In the data rows, the value 128 means zero.
The same things were measured in two ways. The second way is not exact.
Here are some of them measured both ways, the first way above the second, with a blank line after each pair.
[134, 84, 123, 170, 164, 121, 116, 81, 78, 107, 161, 120]
[130, 161, 162, 65, 94, 101, 112, 84]

[155, 173, 139, 107, 68, 168, 158, 164, 157, 159, 131, 79]
[148, 111, 76, 242, 159, 124, 121, 147]

[116, 148, 131, 100, 92, 169, 123, 184, 133, 134, 66, 77]
[149, 108, 80, 159, 184, 134, 98, 206]

[152, 102, 124, 165, 136, 112, 77, 86, 95, 132, 184, 144]
[116, 142, 139, 82, 95, 150, 109, 57]

[81, 96, 146, 102, 136, 95, 87, 118, 143, 67, 114, 116]
[111, 117, 130, 47, 158, 134, 153, 172]

[104, 108, 69, 179, 153, 135, 84, 104, 122, 106, 156, 128]
[120, 103, 123, 65, 47, 121, 118, 128]

[130, 78, 151, 120, 172, 92, 70, 105, 118, 137, 98, 109]
[111, 161, 141, 57, 148, 162, 91, 124]

[143, 120, 139, 60, 110, 106, 157, 84, 163, 107, 176, 154]
[96, 143, 156, 154, 156, 124, 220, 99]

[125, 169, 111, 122, 67, 161, 193, 156, 133, 172, 109, 103]
[163, 105, 133, 236, 142, 117, 118, 171]

[86, 95, 81, 110, 138, 128, 146, 135, 57, 109, 128, 156]
[104, 127, 193, 82, 120, 100, 129, 162]

[124, 60, 123, 186, 122, 119, 88, 97, 104, 131, 119, 111]
[177, 112, 158, 64, 112, 133, 83, 101]

Now 40 new things, measured the second way only, each followed by its number:
[161, 150, 110, 195, 182, 123, 103, 202] 0
[62, 105, 196, 141, 92, 117, 93, 103] 1
[152, 119, 132, 32, 79, 108, 148, 139] 2
[132, 93, 138, 184, 158, 63, 132, 181] 3
[133, 103, 140, 130, 120, 147, 202, 77] 4
[143, 133, 125, 103, 165, 201, 147, 81] 5
[125, 127, 146, 104, 65, 162, 143, 143] 6
[120, 131, 180, 56, 93, 153, 96, 97] 7
[110, 111, 100, 229, 159, 128, 118, 170] 8
[139, 151, 110, 235, 160, 107, 145, 147] 9
[124, 101, 67, 149, 179, 141, 100, 197] 10
[146, 87, 114, 168, 203, 199, 143, 109] 11
[161, 154, 84, 234, 160, 120, 150, 155] 12
[112, 158, 81, 229, 162, 111, 97, 139] 13
[129, 121, 130, 40, 92, 97, 122, 84] 14
[145, 101, 162, 91, 171, 99, 154, 158] 15
[82, 119, 125, 90, 94, 157, 132, 64] 16
[118, 97, 129, 73, 78, 143, 94, 64] 17
[124, 166, 138, 104, 52, 112, 104, 72] 18
[133, 117, 165, 112, 81, 76, 128, 43] 19
[171, 144, 99, 154, 213, 82, 160, 162] 20
[133, 161, 96, 247, 164, 129, 137, 143] 21
[135, 127, 93, 97, 102, 117, 153, 190] 22
[129, 138, 140, 52, 127, 185, 127, 98] 23
[145, 152, 137, 57, 99, 99, 80, 106] 24
[121, 150, 94, 246, 148, 99, 140, 140] 25
[115, 116, 147, 133, 50, 92, 117, 99] 26
[98, 93, 127, 53, 91, 115, 118, 98] 27
[132, 141, 85, 240, 149, 87, 110, 165] 28
[143, 188, 80, 123, 172, 170, 148, 80] 29
[109, 48, 127, 63, 123, 126, 115, 148] 30
[66, 113, 161, 144, 93, 113, 122, 52] 31
[150, 113, 78, 130, 71, 95, 143, 159] 32
[129, 125, 135, 173, 213, 168, 196, 104] 33
[111, 127, 184, 117, 95, 140, 67, 84] 34
[155, 116, 132, 49, 113, 175, 160, 192] 35
[81, 133, 176, 103, 97, 107, 112, 60] 36
[165, 150, 119, 169, 182, 126, 160, 224] 37
[122, 212, 77, 126, 127, 177, 101, 169] 38
[140, 144, 177, 102, 139, 161, 159, 177] 39
A few of them come next, measured the first way, each followed by the number of its row above:
[135, 64, 100, 166, 153, 107, 102, 135, 110, 100, 167, 153] 14
[62, 104, 118, 136, 129, 111, 98, 180, 145, 112, 121, 174] 30
[150, 179, 134, 108, 113, 163, 181, 169, 144, 161, 127, 64] 28
[143, 150, 196, 128, 105, 106, 98, 114, 128, 118, 118, 195] 5
[161, 164, 133, 89, 64, 133, 179, 131, 142, 134, 161, 75] 9
[136, 109, 39, 107, 118, 128, 112, 171, 129, 104, 98, 139] 22
[169, 158, 132, 89, 104, 134, 172, 141, 176, 163, 155, 66] 25
[115, 118, 143, 195, 177, 149, 84, 99, 126, 132, 148, 150] 17
